In the data rows, 50 means zero.
Here are some points, one per row:
ndarray[36 50 38 38 44 61 60 71 40 53 48 59 33 44 54 61 55 37 65 67 53 47 35 59 63 60 61 51 61 53 51 37 46 48 32 46 44 44 53 51 47 48 31 55 69 64 46 40 61 42 52 58 39 29 48 56 44 41 53 41 63]
ndarray[52 66 65 36 49 51 47 67 78 52 60 55 38 53 58 51 52 60 57 44 51 50 44 67 69 54 47 49 39 59 45 61 39 30 40 52 70 56 37 58 57 47 47 53 42 34 55 55 47 68 54 25 61 51 55 45 51 45 49 53 73]
ndarray[52 37 59 52 51 55 63 42 44 47 45 48 36 61 74 15 60 68 47 42 62 51 55 63 54 62 44 55 54 40 39 58 37 43 58 55 47 23 55 51 38 39 63 43 43 53 52 38 36 40 49 40 34 39 33 50 55 59 46 55 56]
ndarray[55 47 48 51 52 63 54 71 31 51 60 44 45 56 35 48 50 59 39 58 46 74 63 44 43 55 47 42 27 34 49 43 58 55 58 62 44 44 42 53 60 46 60 41 53 56 50 46 61 58 54 54 41 65 62 22 49 34 45 69 68]
ndarray[43 48 43 51 56 55 50 57 57 53 52 61 68 39 27 50 32 56 39 39 65 57 47 48 37 41 39 57 63 52 46 38 50 55 40 69 49 43 41 70 47 53 46 45 59 46 72 54 53 47 65 31 58 45 25 43 49 51 48 46 51]
ndarray[59 54 62 59 63 50 55 52 31 62 36 34 37 56 47 71 45 54 41 57 56 37 62 63 42 26 45 46 54 50 59 49 35 59 60 46 43 61 35 36 44 55 41 64 52 45 30 42 54 54 40 46 32 58 33 60 35 42 54 35 54]
ndarray[42 51 38 48 66 49 55 65 57 37 54 57 49 42 51 43 77 59 51 47 74 53 36 53 44 44 45 37 35 57 54 41 44 53 68 63 50 46 48 37 59 49 48 47 44 49 52 36 38 65 32 54 61 43 53 65 67 54 62 53 37]
ndarray[76 42 44 42 34 43 41 46 36 70 55 49 48 59 53 57 50 33 50 38 48 55 35 61 44 46 57 34 36 36 65 47 37 50 32 25 49 40 69 46 38 50 44 27 57 29 43 45 39 57 55 40 70 41 48 37 48 79 57 52 41]
ndarray[55 50 39 50 73 38 61 43 68 49 35 38 51 53 49 53 48 53 42 56 23 62 26 59 60 43 49 51 50 44 55 52 37 51 41 36 44 54 53 31 49 50 56 52 59 65 67 69 62 57 60 65 25 58 50 50 43 45 59 47 45]
ndarray[49 67 31 54 31 42 33 58 55 44 59 44 61 31 50 44 58 46 34 62 50 52 62 53 49 59 52 65 42 36 32 48 44 43 54 37 57 37 33 37 45 46 36 65 37 56 45 62 53 40 41 50 57 51 37 58 58 64 39 52 59]
ndarray[43 45 62 52 51 51 43 65 54 51 65 38 54 59 65 42 42 44 47 46 29 50 63 49 50 43 44 49 63 42 41 32 65 28 44 62 32 58 42 45 67 48 44 57 25 62 52 37 42 50 55 55 68 39 43 62 51 50 68 58 48]
ndarray[47 34 57 50 28 52 64 47 55 55 21 64 54 29 51 36 33 50 43 48 54 55 44 32 66 44 56 41 48 62 47 56 61 38 62 32 40 55 31 52 54 70 60 49 46 51 39 47 57 59 42 49 54 54 47 39 45 43 54 52 50]
ndarray[43 49 57 74 47 55 74  9 58 43 66 59 57 72 42 51 54 37 62 38 65 36 50 21 52 51 28 64 45 74 51 52 49 55 41 48 48 43 37 40 57 40 37 40 49 51 46 44 54 50 40 65 49 61 42 50 54 61 53 57 73]
ndarray[41 56 61 44 52 62 39 51 52 38 54 58 49 57 24 43 51 35 52 42 42 54 40 73 55 62 56 42 71 46 33 48 44 47 53 66 66 61 40 54 58 61 59 55 49 51 35 54 50 28 37 59 42 50 49 40 48 67 56 50 42]
ndarray[63 58 42 42 55 59 50 62 62 40 43 37 58 44 43 38 54 20 72 49 48 55 56 42 41 29 49 50 61 33 65 65 43 43 53 63 44 49 55 58 36 50 54 69 41 62 37 68 42 57 47 56 56 42 52 52 49 29 39 51 66]
ndarray[43 74 51 58 51 64 48 31 49 53 33 65 60 68 49 53 66 39 52 66 58 51 59 37 40 47 43 60 55 63 54 48 34 51 53 28 42 45 46 56 46 53 58 64 48 45 61 30 54 45 77 42 49 71 64 59 71 44 55 47 38]
ndarray[28 24 48 39 49 47 41 58 51 47 65 43 49 38 56 58 54 52 62 49 29 56 57 56 56 42 56 62 62 54 45 60 58 65 67 47 69 41 51 59 57 55 58 40 38 35 48 39 51 59 70 64 53 56 45 57 61 65 47 41 62]
ndarray[47 68 59 47 49 48 48 44 42 28 49 46 30 39 50 38 25 53 43 57 68 52 49 64 53 37 54 61 40 56 56 58 73 61 52 52 46 56 53 55 54 29 59 55 43 41 64 52 59 43 47 66 62 44 51 50 58 63 68 50 56]
ndarray[26 62 65 49 49 63 37 53 38 59 63 49 31 34 55 60 61 48 49 43 40 42 43 23 41 55 30 48 52 65 49 49 40 65 50 31 60 55 66 44 57 47 58 52 62 50 41 61 31 48 54 46 50 32 39 40 50 45 46 66 37]
ndarray[64 33 72 29 43 44 43 26 43 35 47 46 49 51 43 73 58 70 64 61 48 56 48 41 46 62 63 55 42 27 53 58 50 41 50 48 42 52 43 52 59 49 43 42 64 65 66 54 38 52 35 40 68 43 38 42 65 60 51 49 47]
ndarray[67 34 35 61 72 33 33 36 56 40 43 43 55 45 45 27 49 62 53 44 51 34 56 56 54 64 54 61 41 34 76 37 65 44 41 41 52 66 57 60 69 55 39 53 77 49 44 35 46 52 62 46 40 63 52 32 50 37 41 41 57]
ndarray[49 61 40 69 34 35 62 44 43 45 60 49 30 63 47 46 62 46 54 49 56 66 65 48 49 50 51 69 49 65 52 53 57 35 47 61 60 65 46 56 49 66 65 35 50 51 48 68 47 57 60 56 52 36 48 63 52 52 41 28 37]
ndarray[58 48 37 60 49 27 49 54 47 44 61 62 50 51 41 58 40 51 65 44 42 57 61 46 48 48 63 47 65 52 57 59 50 55 44 42 57 42 48 39 35 42 55 64 44 36 60 32 64 45 42 40 28 45 56 51 31 33 67 68 33]
ndarray[47 48 44 46 43 54 30 62 47 49 32 34 57 65 63 42 52 38 64 56 46 43 42 55 36 39 62 59 42 67 41 47 61 49 56 71 61 49 45 49 50 50 39 46 53 56 67 48 60 56 44 57 40 67 48 44 34 57 39 60 38]
ndarray[67 56 45 45 54 40 36 54 63 66 24 59 50 49 50 70 41 47 51 39 41 49 67 53 43 75 40 27 52 68 54 51 45 60 66 49 29 52 66 52 51 36 55 58 57 53 50 54 56 48 49 69 52 61 44 57 52 38 44 42 52]
ndarray[58 55 56 55 50 60 54 58 55 56 49 75 66 35 63 49 50 70 58 35 41 48 58 60 60 48 68 62 44 47 69 36 58 48 48 71 32 49 62 23 48 61 57 54 64 40 46 65 57 38 52 48 49 61 65 45 50 57 37 52 47]
ndarray[36 59 58 39 49 48 63 61 46 69 53 45 80 55 47 64 47 49 55 57 66 31 57 62 60 46 48 43 51 38 39 53 58 51 64 29 68 63 69 46 40 53 55 32 43 47 64 52 36 48 48 62 51 34 56 43 49 38 47 49 48]
ndarray[59 45 40 55 59 46 49 49 31 49 60 61 57 45 58 68 41 51 30 43 47 34 52 45 56 36 66 51 54 57 33 55 22 52 52 44 40 46 62 70 61 45 47 60 53 55 55 57 42 51 49 57 46 53 73 63 32 42 40 58 47]
ndarray[54 45 42 51 41 58 57 28 68 61 62 45 26 65 42 56 51 60 36 60 59 33 41 38 50 52 51 45 58 61 44 46 46 66 54 47 51 53 77 54 44 65 32 52 14 61 44 46 53 42 50 39 62 51 52 37 51 47 37 49 35]
ndarray[72 36 61 55 57 50 55 25 60 57 52 57 62 57 67 48 47 54 50 75 58 63 36 38 53 58 33 44 53 37 49 29 70 62 48 50 54 58 42 61 38 35 67 50 65 44 35 59 54 49 48 39 47 53 62 60 33 53 51 50 41]
ndarray[41 45 50 37 47 49 66 60 49 35 52 40 52 45 54 39 65 38 24 41 41 48 51 45 26 64 48 38 53 47 48 66 71 51 43 55 48 60 52 47 55 64 41 43 57 41 51 55 54 36 48 31 48 60 70 69 47 56 53 44 63]
ndarray[25 54 50 62 53 49 40 53 36 62 43 34 58 42 50 49 32 61 52 46 45 50 40 44 60 58 52 36 36 43 49 69 52 45 30 71 62 35 44 59 32 43 43 37 42 56 36 53 50 56 45 51 56 46 58 57 68 52 55 35 38]
Along one direction, these points spread out more than along any other. Take the direction at right angles to it along which they spread out most. Then take the direction at right angles to both along which they spread out most. Go by this last direction. How far along it is each point below, from 0 to 99? The average is 50, and the first point in the table lies past the average. One standard deviation of the points above along it is 16.
ndarray[58 55 56 55 50 60 54 58 55 56 49 75 66 35 63 49 50 70 58 35 41 48 58 60 60 48 68 62 44 47 69 36 58 48 48 71 32 49 62 23 48 61 57 54 64 40 46 65 57 38 52 48 49 61 65 45 50 57 37 52 47] 39
ndarray[59 54 62 59 63 50 55 52 31 62 36 34 37 56 47 71 45 54 41 57 56 37 62 63 42 26 45 46 54 50 59 49 35 59 60 46 43 61 35 36 44 55 41 64 52 45 30 42 54 54 40 46 32 58 33 60 35 42 54 35 54] 71
ndarray[42 51 38 48 66 49 55 65 57 37 54 57 49 42 51 43 77 59 51 47 74 53 36 53 44 44 45 37 35 57 54 41 44 53 68 63 50 46 48 37 59 49 48 47 44 49 52 36 38 65 32 54 61 43 53 65 67 54 62 53 37] 50
ndarray[64 33 72 29 43 44 43 26 43 35 47 46 49 51 43 73 58 70 64 61 48 56 48 41 46 62 63 55 42 27 53 58 50 41 50 48 42 52 43 52 59 49 43 42 64 65 66 54 38 52 35 40 68 43 38 42 65 60 51 49 47] 17
ndarray[43 48 43 51 56 55 50 57 57 53 52 61 68 39 27 50 32 56 39 39 65 57 47 48 37 41 39 57 63 52 46 38 50 55 40 69 49 43 41 70 47 53 46 45 59 46 72 54 53 47 65 31 58 45 25 43 49 51 48 46 51] 44
ndarray[47 34 57 50 28 52 64 47 55 55 21 64 54 29 51 36 33 50 43 48 54 55 44 32 66 44 56 41 48 62 47 56 61 38 62 32 40 55 31 52 54 70 60 49 46 51 39 47 57 59 42 49 54 54 47 39 45 43 54 52 50] 42
ndarray[67 34 35 61 72 33 33 36 56 40 43 43 55 45 45 27 49 62 53 44 51 34 56 56 54 64 54 61 41 34 76 37 65 44 41 41 52 66 57 60 69 55 39 53 77 49 44 35 46 52 62 46 40 63 52 32 50 37 41 41 57] 14
ndarray[52 37 59 52 51 55 63 42 44 47 45 48 36 61 74 15 60 68 47 42 62 51 55 63 54 62 44 55 54 40 39 58 37 43 58 55 47 23 55 51 38 39 63 43 43 53 52 38 36 40 49 40 34 39 33 50 55 59 46 55 56] 31
ndarray[54 45 42 51 41 58 57 28 68 61 62 45 26 65 42 56 51 60 36 60 59 33 41 38 50 52 51 45 58 61 44 46 46 66 54 47 51 53 77 54 44 65 32 52 14 61 44 46 53 42 50 39 62 51 52 37 51 47 37 49 35] 56
ndarray[25 54 50 62 53 49 40 53 36 62 43 34 58 42 50 49 32 61 52 46 45 50 40 44 60 58 52 36 36 43 49 69 52 45 30 71 62 35 44 59 32 43 43 37 42 56 36 53 50 56 45 51 56 46 58 57 68 52 55 35 38] 50
ndarray[58 48 37 60 49 27 49 54 47 44 61 62 50 51 41 58 40 51 65 44 42 57 61 46 48 48 63 47 65 52 57 59 50 55 44 42 57 42 48 39 35 42 55 64 44 36 60 32 64 45 42 40 28 45 56 51 31 33 67 68 33] 65
ndarray[63 58 42 42 55 59 50 62 62 40 43 37 58 44 43 38 54 20 72 49 48 55 56 42 41 29 49 50 61 33 65 65 43 43 53 63 44 49 55 58 36 50 54 69 41 62 37 68 42 57 47 56 56 42 52 52 49 29 39 51 66] 69
